(in the rows, 128 means zero)
Each path is a new rotation, seen through one point. The rows after it are directions, each followed by how far the rotation turns it, in degrees each step (0 if it stays put).
Each turn is a multiple of 5 degrees from 10 to 175, or 0.
Each row of a path follows its step; steps can be skipped.
path 1
step 0: [131 124 128 135 130 134 126 138 136 126 112 135 135 126 130 130 123 134
 131 131 123 134 131 124 126 127 133 134 130 126 130 132 134 129 124 123
 125 130 131 125 126 128 129 120 114 130]
step 1: [126 130 128 122 124 127 119 132 133 129 130 133 126 132 131 124 120 130
 121 139 137 126 126 126 122 130 132 123 129 117 125 121 127 133 130 123
 133 124 123 131 133 114 135 123 125 122]
step 2: [129 131 126 139 127 133 120 133 134 131 126 127 136 124 130 125 123 137
 126 125 114 123 138 121 124 133 127 136 123 128 130 126 128 125 134 128
 133 136 129 136 131 128 130 131 121 124]
step 3: [132 123 131 125 129 132 124 134 131 135 120 139 127 129 130 130 115 128
 124 137 124 132 126 131 125 134 139 125 128 119 133 134 129 132 129 124
 132 123 134 124 126 124 123 120 124 131]
step 4: [129 133 117 131 131 133 119 132 133 125 126 136 124 134 130 116 121 129
 118 124 132 121 129 125 126 126 129 124 126 126 124 122 131 126 131 123
 135 130 129 136 136 126 135 129 126 118]
step 5: [131 123 128 129 128 131 127 128 130 129 130 127 134 135 132 124 118 130
 130 129 109 129 133 128 116 136 136 135 127 121 126 132 132 125 129 130
 131 125 129 133 121 126 125 132 120 131]
step 6: [136 135 121 131 130 131 125 134 129 132 124 138 126 126 131 128 119 122
 119 129 131 120 132 135 127 133 133 127 127 124 128 126 131 136 122 128
 137 123 132 127 128 127 122 115 134 124]
step 7: [129 129 119 129 132 131 127 135 136 120 121 127 132 135 125 116 122 129
 127 120 125 130 129 128 123 125 131 123 128 124 129 127 133 120 128 132
 127 125 127 143 126 129 133 125 116 128]
step 8: [129 135 124 128 126 125 125 124 129 130 130 131 135 129 132 127 120 124
 126 136 118 123 128 129 117 129 140 139 133 124 121 126 130 135 120 126
 130 124 121 124 122 121 127 124 123 128]
step 9: [138 137 125 133 124 132 126 140 132 128 123 128 130 125 128 128 124 128
 119 127 129 127 136 128 126 134 117 124 129 123 136 122 127 130 124 135
 134 123 126 137 130 129 127 115 122 125]
step 10: [124 126 125 127 131 127 126 132 132 121 115 128 142 123 127 119 120 133
 127 132 121 129 124 129 122 122 143 125 130 126 125 130 127 124 130 124
 126 126 123 130 127 127 130 120 119 129]
Directions:
[130 129 127 130 127 127 130 126 130 126 130 128 129 130 127 127 128 127
 129 126 129 126 128 131 126 127 128 129 129 128 127 130 131 128 124 130
 127 125 130 130 128 128 128 127 130 129]
35
[129 128 128 128 129 128 127 128 127 127 126 127 128 131 126 130 128 129
 129 132 127 127 125 133 126 130 130 129 129 128 128 127 127 128 128 127
 126 128 128 124 127 127 127 128 128 127]
145
[127 129 131 129 129 126 126 125 129 130 130 126 128 128 126 127 127 127
 128 130 128 128 128 127 131 131 129 131 128 130 126 131 129 128 127 130
 131 130 127 130 127 130 126 127 125 126]
120
path 2
step 0: [123 131 136 136 136 129 126 122 130 124 118 136 134 134 138 130 129 128
 129 131 127 135 142 128 124 124 127 123 121 138 130 129 130 129 126 112
 136 125 125 120 132 124 132 127 131 129]
step 1: [120 132 139 118 124 116 132 135 122 136 128 137 123 127 130 132 130 125
 126 132 127 123 128 130 132 135 130 132 130 127 133 125 135 132 127 124
 122 120 121 120 133 133 136 139 124 130]
step 2: [127 121 126 128 129 117 131 127 128 121 119 121 128 131 132 120 112 128
 123 120 122 136 123 135 136 135 123 135 127 132 131 137 127 126 129 123
 125 124 125 128 137 124 130 125 130 133]
step 3: [133 125 132 117 132 125 129 114 118 127 133 126 131 122 125 124 133 126
 120 133 126 123 128 131 136 124 125 132 132 122 127 129 117 131 126 127
 129 124 120 125 120 118 126 136 136 134]
step 4: [126 128 136 133 136 128 124 122 129 120 136 129 129 116 131 132 115 128
 130 134 128 128 126 134 124 124 123 133 119 133 134 132 123 134 135 138
 135 136 122 126 134 133 130 127 128 125]
step 5: [132 132 129 126 128 133 124 131 122 121 131 133 128 120 140 128 134 121
 120 132 120 121 126 132 119 130 139 136 127 133 121 122 123 130 138 118
 125 121 134 128 129 134 122 123 128 135]
step 6: [128 130 129 127 121 129 122 122 126 138 127 127 123 125 141 132 123 137
 124 113 140 123 133 132 124 127 119 123 124 132 133 132 127 131 135 124
 123 123 122 130 133 131 123 131 124 127]
step 7: [129 118 116 123 121 134 127 128 120 122 127 127 125 131 127 133 128 127
 116 128 125 116 121 132 138 125 125 130 130 122 135 128 133 137 120 127
 124 129 131 129 130 141 134 125 128 132]
step 8: [131 127 129 129 124 124 123 123 132 125 127 118 127 129 130 134 133 134
 126 127 135 123 130 130 128 120 133 131 128 126 124 136 114 123 121 134
 132 129 126 126 142 122 133 113 135 127]
step 9: [129 126 125 116 138 140 121 134 131 129 136 127 127 119 135 135 130 120
 134 136 135 123 131 128 139 124 131 134 123 125 126 127 130 122 125 128
 120 131 126 122 124 127 126 126 127 121]
step 10: [125 134 123 139 129 132 128 129 133 135 132 127 126 121 127 125 123 119
 133 120 135 131 134 132 133 129 137 124 118 128 127 126 125 131 128 137
 127 121 137 127 139 134 125 124 127 141]
Directions:
[129 128 128 128 129 131 133 128 128 128 129 125 127 131 127 130 127 128
 129 130 128 128 128 127 127 128 128 127 130 130 127 126 128 130 131 128
 126 129 129 130 130 125 128 130 128 126]
0
path 3
step 0: [136 127 126 136 141 128 134 135 142 124 127 122 130 122 125 128 130 131
 127 131 120 130 127 127 123 118 127 136 130 138 134 127 120 132 133 129
 129 125 125 130 123 130 125 123 134 127]
step 1: [123 133 136 129 131 128 126 120 128 128 129 124 124 130 128 129 123 131
 126 123 129 130 127 122 122 121 119 128 129 138 130 128 125 126 137 133
 125 124 120 126 140 141 134 118 134 132]
step 2: [132 136 133 130 130 130 133 124 124 122 122 140 138 129 125 134 122 121
 132 123 123 122 128 124 122 126 129 127 134 130 128 124 134 130 122 125
 120 123 131 127 133 137 127 115 125 122]
step 3: [137 124 130 129 135 131 133 123 128 125 127 125 129 118 128 128 140 127
 133 126 120 124 121 133 130 112 132 131 126 129 122 132 124 129 126 123
 122 130 130 132 120 130 132 115 127 129]
step 4: [123 129 135 133 133 126 131 125 121 133 136 125 123 134 132 124 123 138
 131 129 123 123 124 136 120 118 127 126 119 135 122 132 127 120 126 129
 121 129 128 127 128 135 130 128 139 129]
step 5: [132 122 129 131 135 127 133 124 126 126 123 131 133 133 125 130 115 132
 124 125 121 119 138 126 120 124 135 127 129 135 130 121 130 136 130 125
 126 129 130 124 127 131 118 127 135 119]
step 6: [126 121 137 125 134 136 133 124 128 124 125 121 134 118 127 126 132 125
 120 120 122 133 132 119 130 118 133 136 131 136 127 129 122 125 135 127
 125 130 126 121 124 131 126 124 127 131]
step 7: [119 133 140 124 136 129 132 135 122 124 136 128 131 128 135 129 126 131
 130 133 123 131 120 124 126 127 133 126 130 133 126 130 128 125 132 130
 119 122 132 122 131 144 137 125 128 128]
step 8: [139 129 128 132 136 129 130 127 131 128 131 129 130 132 127 137 123 138
 128 127 130 120 128 128 133 121 135 124 136 124 124 117 126 133 125 129
 123 128 133 129 127 143 125 121 124 123]
step 9: [134 128 128 135 135 132 127 127 128 134 124 126 128 126 126 123 121 125
 123 124 124 130 130 136 129 111 129 134 133 133 128 129 116 118 124 136
 119 126 127 129 122 129 124 123 123 134]
step 10: [122 128 129 123 142 130 123 130 126 126 123 132 125 129 129 125 114 133
 127 133 124 132 121 132 116 124 130 131 127 136 136 127 128 127 133 128
 120 123 130 124 129 127 135 119 136 127]
Directions:
[130 129 129 131 127 126 126 125 127 127 130 128 132 129 128 127 124 129
 127 126 128 127 127 126 129 130 131 128 129 126 126 127 126 129 125 127
 129 126 126 129 130 126 127 128 128 127]
115
[127 127 128 129 127 129 130 127 127 129 126 130 126 129 126 132 126 127
 127 126 128 126 130 126 131 129 126 127 127 129 127 126 130 131 125 131
 128 127 131 129 127 129 127 128 127 128]
115
[129 128 133 131 127 126 126 128 127 127 129 128 125 125 129 130 129 129
 128 124 128 129 127 130 127 127 128 127 131 129 132 129 130 130 127 128
 127 128 127 127 126 128 128 130 128 127]
0
path 4
step 0: [127 135 126 119 131 124 126 134 126 125 125 122 134 128 118 120 128 138
 121 134 118 131 128 122 129 129 119 123 128 128 134 133 130 136 125 129
 126 119 134 133 135 134 128 131 131 126]
step 1: [131 128 127 126 123 127 120 126 136 129 131 128 127 125 126 124 120 126
 131 121 130 137 122 121 120 125 122 127 127 124 132 133 129 121 119 132
 126 140 130 135 131 117 125 118 128 126]
step 2: [133 130 135 129 125 129 132 128 142 130 118 131 129 124 119 124 138 127
 121 134 126 126 121 124 126 122 126 131 122 133 132 119 123 131 129 122
 127 124 133 129 129 134 122 128 135 128]
step 3: [126 131 137 129 125 127 125 121 129 130 125 119 123 116 125 127 119 128
 128 122 129 128 136 137 124 126 136 129 134 125 127 121 128 119 121 126
 123 132 133 132 119 123 128 130 128 120]
step 4: [127 134 127 130 135 140 128 130 130 126 127 124 133 125 133 132 128 124
 122 131 128 129 136 133 134 120 123 128 123 129 131 118 134 132 124 125
 133 120 126 127 138 135 115 127 133 121]
step 5: [120 121 126 114 135 134 118 127 131 131 130 119 130 131 124 127 129 128
 131 120 133 135 131 129 130 131 141 133 126 135 127 131 127 120 128 134
 128 132 129 132 130 130 131 130 126 120]
step 6: [127 128 133 130 129 130 124 129 134 126 138 131 135 121 122 134 126 128
 131 140 125 134 135 122 132 122 121 133 125 136 130 131 121 135 120 128
 130 120 120 128 128 133 132 132 131 134]
step 7: [125 118 126 118 123 127 122 131 125 126 133 124 127 116 130 117 130 134
 132 124 131 123 119 124 128 124 127 139 136 124 125 128 126 129 123 128
 117 133 124 126 132 126 127 131 128 122]
step 8: [126 125 127 139 123 129 132 124 129 123 130 136 118 124 131 135 128 125
 133 135 131 130 133 125 125 119 122 137 118 126 128 127 124 122 132 125
 131 136 130 125 133 135 125 131 140 128]
step 9: [126 132 125 121 124 128 131 128 122 128 122 125 124 120 129 122 124 136
 124 130 129 124 133 127 133 137 139 131 133 131 123 133 129 128 137 125
 117 122 136 132 132 129 126 134 138 123]
step 10: [128 125 130 139 126 137 127 132 126 126 131 134 126 124 127 134 120 125
 129 130 128 139 142 129 128 134 120 125 128 126 128 136 138 123 127 135
 125 128 128 130 134 123 121 124 127 127]
Directions:
[127 128 131 127 128 131 128 128 128 129 128 126 130 129 128 130 128 126
 126 128 128 126 130 131 129 129 129 127 128 124 127 132 128 127 129 131
 128 127 125 130 129 131 128 127 128 128]
60
path 5
step 0: [128 132 130 138 130 124 136 130 123 132 124 131 136 121 129 133 132 126
 133 132 122 125 118 138 128 138 127 129 126 129 126 136 121 126 116 132
 128 129 122 134 121 130 128 126 131 117]
step 1: [132 135 123 131 125 139 131 128 120 128 133 120 117 129 136 123 126 131
 128 130 126 124 123 124 128 133 116 130 128 120 129 125 121 127 127 130
 119 124 123 126 127 140 122 127 124 122]
step 2: [120 129 123 132 135 123 130 117 127 121 137 131 132 132 126 134 132 131
 122 124 134 139 126 126 127 141 118 128 132 130 130 127 131 131 130 132
 123 132 121 120 122 125 119 123 126 126]
step 3: [125 127 126 128 123 134 128 126 125 125 125 127 133 122 131 130 125 131
 137 126 132 129 129 122 114 122 116 128 131 142 127 124 128 120 133 129
 117 137 133 126 125 126 130 135 127 135]
step 4: [116 111 127 124 128 124 129 129 129 117 130 130 138 128 128 130 128 124
 133 127 124 126 127 130 125 128 124 125 127 136 124 139 122 124 128 131
 127 120 128 138 137 132 122 127 129 126]
step 5: [124 131 125 123 131 127 132 136 111 132 114 129 123 127 128 130 132 133
 135 130 125 124 125 127 125 126 133 128 121 131 142 132 121 128 129 134
 126 131 124 132 131 132 126 127 119 123]
step 6: [134 128 124 121 126 132 137 131 127 125 140 132 124 132 120 124 123 129
 123 132 125 128 116 131 125 126 119 123 125 127 137 131 134 134 126 133
 137 128 122 125 133 134 122 121 124 127]
step 7: [132 131 128 138 121 125 127 125 121 133 126 137 132 130 124 132 120 128
 125 123 132 129 123 132 125 132 124 130 125 135 136 126 137 129 126 130
 121 138 127 131 121 124 125 128 140 114]
step 8: [126 125 128 135 119 133 130 132 128 125 130 114 132 117 139 127 126 126
 133 136 133 124 120 127 128 131 116 129 131 132 126 130 136 126 124 124
 126 123 126 130 125 135 126 124 137 128]
step 9: [121 128 130 134 133 123 125 116 120 117 123 122 129 128 128 129 137 128
 136 124 125 126 125 132 133 136 124 125 120 125 129 127 120 126 123 126
 120 125 130 123 128 129 113 129 129 122]
step 10: [127 125 123 125 130 133 138 123 123 126 132 124 129 126 124 128 136 133
 138 135 130 130 121 122 122 125 124 130 130 126 131 126 123 128 145 127
 119 130 118 120 128 130 130 127 121 132]
Directions:
[130 128 127 129 128 128 130 128 129 125 129 129 128 128 124 127 127 129
 128 127 129 130 128 130 125 127 128 126 131 130 129 125 128 131 129 130
 128 130 129 125 127 126 131 128 129 128]
90
